A single turn carries every row of the set below to another of its rows. Some are shown first; where does it send the rows asked next?
fufif: [ 10  13  -8  14 -31  18  23 -23 -22 -30   1  31  26  36  65 -22  23  47
   1 -28 -32  14 -31  18  49   5  18]
loke: [ -3   8  -8 -13  17   5 -38  13 -27 -53 -17  13 -16 -30  17 -14  -5 -15
 -18  -8 -18 -14  14  19  26   5  -2]
Sada: [ 34  46 -31   2  14  23  50   7   0  13  -3   1  27 -21  19 -48  -8   9
 -21 -13   2  13 -23  25   4  39   7]
gofen: [  7  15  28 -21 -17 -28  47  44   1 -21 -10 -25  37 -38  -2  20  19  64
   3 -13 -32  -7 -36  27  12  12  20]
vob: [ -2 -14 -11 -46  10   5 -24   9 -14 -30  -9  16  27 -29 -45 -22  -3  74
 -14 -21 -13  46  -6  18  30  33  24]
Vomi: [ 10  40 -36 -35 -24 -19  26  44 -37 -36  -4   9  24 -40  36 -26 -10  42
  15 -12 -28 -36   2  39  35  16 -10]
Bez: [  4  54 -11  -1 -11 -59  25  38 -35 -54  -7  -8  23 -27  -1  26  -2  61
   3 -23 -25   6 -23  29  20  12  -3]
Kup: [ 26  13 -21  44   1 -28  -1  27 -23  -5 -11  13  36 -26  11 -25   8  12
  -9 -33 -25  66  18  12  29  51  19]
nur: [ 22  -8   9 -13  19  29  14 -10 -13 -27 -19  10  62 -28 -38 -21  -4  58
 -10  -4 -20  30  -3  21  31 -36  20]
nuse: [ -3  11   4  10  -1   5  26  30 -40 -22 -32  42  29  -1  68   8  43  50
  27 -45 -32  22 -26  13  47   4  26]
kofu: [ 10 -51  -9 -16  32 -23  -4 -14 -31 -37 -10  34  14   1   5  -3 -14  24
  16  -1 -26 -21  -2  25  27  51 -10]
defav: [  0 -27 -16 -40   1 -23  32  16  -6 -41 -26   1 -12  26  12 -20 -23   6
 -38   2   0   4  -6  14  45   8 -17]
dek: [ 25 -22 -11  21   0  -1  15 -14  -1 -66 -41  16  12   9  57 -37  10  49
 -13  23 -24  18 -18   7  65   3  35]
luki: [ 55   0  -9  29  36 -43  27  18   5  12 -15   8  49 -29  16 -25  15  34
 -18 -13  10  -4 -20  12  68  16  12]
kapiz: [  0   2   1   8   4  39  40  18 -11 -22  -7  22  27 -11 -14 -18  -1  51
 -22 -17 -29  22  10  12  18 -32  77]

Bez -> nur
defav -> loke
Where do these go?
gofen -> kapiz
dek -> Vomi
luki -> Sada

A single turn carries every row of the set below to another of its rows. Some are shown first; where does it send the rows asked next?
zugi: [ -3  20  11 -15  17  46   6 -29   1   1 -13   6  13 -15 -44]
Fab: [ 31  -2  -7 -10  22 -23  15   4   1 -25  12 -20  35 -27  17]
gepa: [-16   7 -39  34  -4 -17 -14 -50  -7  30   2  25  -2  -3  -1]
zel: [  1  23 -25  26  26  31   2  11  35 -24  34  -7 -21 -15   4]
Kas: [  7  12 -52  47  14  -1 -14 -33   0  -1 -14  12  -9   1  39]
dovop: [  2 -17 -32  18 -26 -21   4 -21  -5  13  14  35 -20  29  -4]
Gon: [ -7 -14 -12  17  10  21   5  20  41 -23  23   6 -17  -5 -31]
Mubel: [ 20 -19  30  16  41 -17  -4  10   0  11 -26  29  31  14   3]
lito: [  6 -11 -40  32  -8  16  -1 -14   1 -14 -20  29 -35  33  18]
difis: [-23 -16 -21   6  21 -15  -5  16  24   8  37  -8  -8 -15 -30]
lib: [ -4 -16  -7  27  25   8 -13 -28  -9  -5 -45   0  43  15 -22]
zar: [-16   3   3 -26  35  42  -6  -6 -13  -4 -33 -11  -8  -4 -24]
vimev: [ -9  37   2  -5   2  40   4 -27 -41   5   6  15 -11  40  -2]
roli: [ 26  19   6  27 -20  -6  22 -32  -9 -22  22  20  43   6   5]
bis: [-33  24 -25  15  35  12 -14   1  16   7  33 -14 -18 -31  -4]
nonab: [-10   8  31  -5  46 -14 -12  12 -32  23 -14  23  -2  12  26]
Sok: [ 30  19  43  27  20  13  12 -10   7  -3  -9  48  26   5   7]
lakar: [ 27  16  -2 -30   6 -10  25  10 -17 -18  38 -13   6  -8  21]
dize: [-10  -6 -12  -2  19 -23  -6   7 -44 -16  -8 -15   5  21  43]
voke: [ 18  45  33   6  33  14   4  -5 -23  21  13  35   0  15  27]

Mubel -> Sok
dovop -> lito
Where do these go?
zel -> bis
lib -> roli
zugi -> lakar

A single turn carries every row of the set below to another of its rows. Some are shown first; where does it send the rows asked next?
fav: [-31  -7 -23   8 -36 -42 -17 -53  -7  -9  30  21  30  29 -20  -7   8]
bunef: [ -1  17 -10 -19 -32  -2 -19 -55  -6 -39  33 -30  12  29  32  -8 -38]
vatog: [  15   11  -19   11  -20  -18    6 -124  -15   -4    3  -21    1   25
  -21  -11    4]
Rubu: [ 20   6 -16  13  -9 -15   9   1  22  39   6  -6 -16  17  -2   2  -6]
Sitos: [ 11  40  -4  13 -23  -8  -7 -66 -40   6  -6 -24  56  39 -24  -8  -9]
gelen: [-17 -10 -50  22  -1   8   9 -53 -26 -12  14  16  36  53  -7 -16 -43]
kag: [ 39  20 -40  26  -6   5  -8 -61  -8 -60   1  10 -20  31  13  13 -47]
mozen: [ 34  32  12  26 -31 -14  26 -13  19 -17  -9  10  34   6  -9   5  13]
ramud: [ 36  -3 -63  -3 -17  -8  19 -30  -9 -50  29   7  26   8  21  25 -12]
vage: [ 22  63 -11  -1 -15 -45   9 -58  22   3  17   7  29  58   0  21  -7]
Mus: [ 44 -36 -25   6 -24 -11  27 -80  24 -19  30  -4  11  -4  10 -10 -36]
Tak: [ 13  14 -34  10 -11 -42  11 -15  48  25  10  -3   7  16 -32  -6 -34]
Figo: [ 55  26  20  31   0 -13  -7 -18  -3   2  -4  -8  27  19   5   9   6]
ges: [  3  21   2  -9  11 -46  27 -49  21 -11  27  -2  17  65 -15  36  -9]
puv: [ 10 -31 -25  51 -26  -9   5 -60  29  -2 -25  -1  -8  39 -14 -13 -25]
Rudef: [ 30  20 -13  -7  -1 -10 -14 -55 -25 -30  29 -23   6  20  25 -10 -70]
rigu: [  17   13   12    7   -4  -50   28 -104  -10  -18   -6   12  -12   42
    4    6  -33]
mevud: [  7   1  17  29 -11  17   7 -60 -23  -8  26   9  31  -5  20 -26   2]
rufad: [-16   1   5   1 -28 -23  -4 -53 -38 -20  -5  22   0 -12  -7 -31 -25]
fisig: [ 21  11 -48  36  -6 -34 -12 -36 -31 -23 -20  41  28  36  -8  13 -10]
Defo: [ 23   3 -40  -4 -42 -66  -5 -66 -18   4   6 -18 -20  -1   1 -14   3]
Sekal: [ 10   1   0 -21 -17 -41  45 -74  13   2  21  11  26 -20 -26  15 -16]
bikin: [-11  19 -28  16 -35  -2  27   3 -21 -22 -12  -1 -14  15  -5  -2 -41]
Gosil: [ 52 -18 -49  15 -29 -27  -4 -72  11 -37   9 -43  22  20 -33  10  -5]
sez: [ -5  -3 -37  15  22   7  37 -62 -25 -21 -19  -1   3  25 -46   9 -36]
kilud: [ 51  36 -21  53  -9 -16  -4 -68  21  -3  17  -6 -21   1   5  18  -6]
zokep: [ 11 -21 -25  24 -32  28   6 -66  34   8  16  -9 -15  27 -14  -3 -27]
rike: [  7  -7   2  29   2  20 -15 -62   4 -31  15   2  44 -16 -14  -9   2]
rofo: [  5   3 -26 -15  10 -17  61 -18   1   4   9 -22   6  21 -23  22   4]
Mede: [ 19  22 -38   9   9 -40  66 -30  -9 -10   3 -33  38  33 -22  -1  -4]
Savap: [ 30  31  11   5  11 -41 -18 -34  -5 -22  18 -50  22  48 -21  10 -20]
zorel: [  6  21 -18   6  13 -48  31 -91 -16 -25  18  15  -5  25  43   5 -15]
nelos: [ 20  58 -19  18  -3 -30 -15 -17   2 -29  27 -48   8  13 -17  -8 -12]
zadiz: [ 13  -1 -32  37  -1 -34  22 -46  18 -29  45 -21  31  62   3   6 -57]
par: [ 19   2 -53  -9  15 -16  28 -68 -27   1 -39  -9   5  17 -20   4 -42]

zokep -> rigu
Defo -> fav
Where do these go?
mozen -> Mede
bikin -> zadiz
kag -> Mus
par -> bunef
ges -> Figo

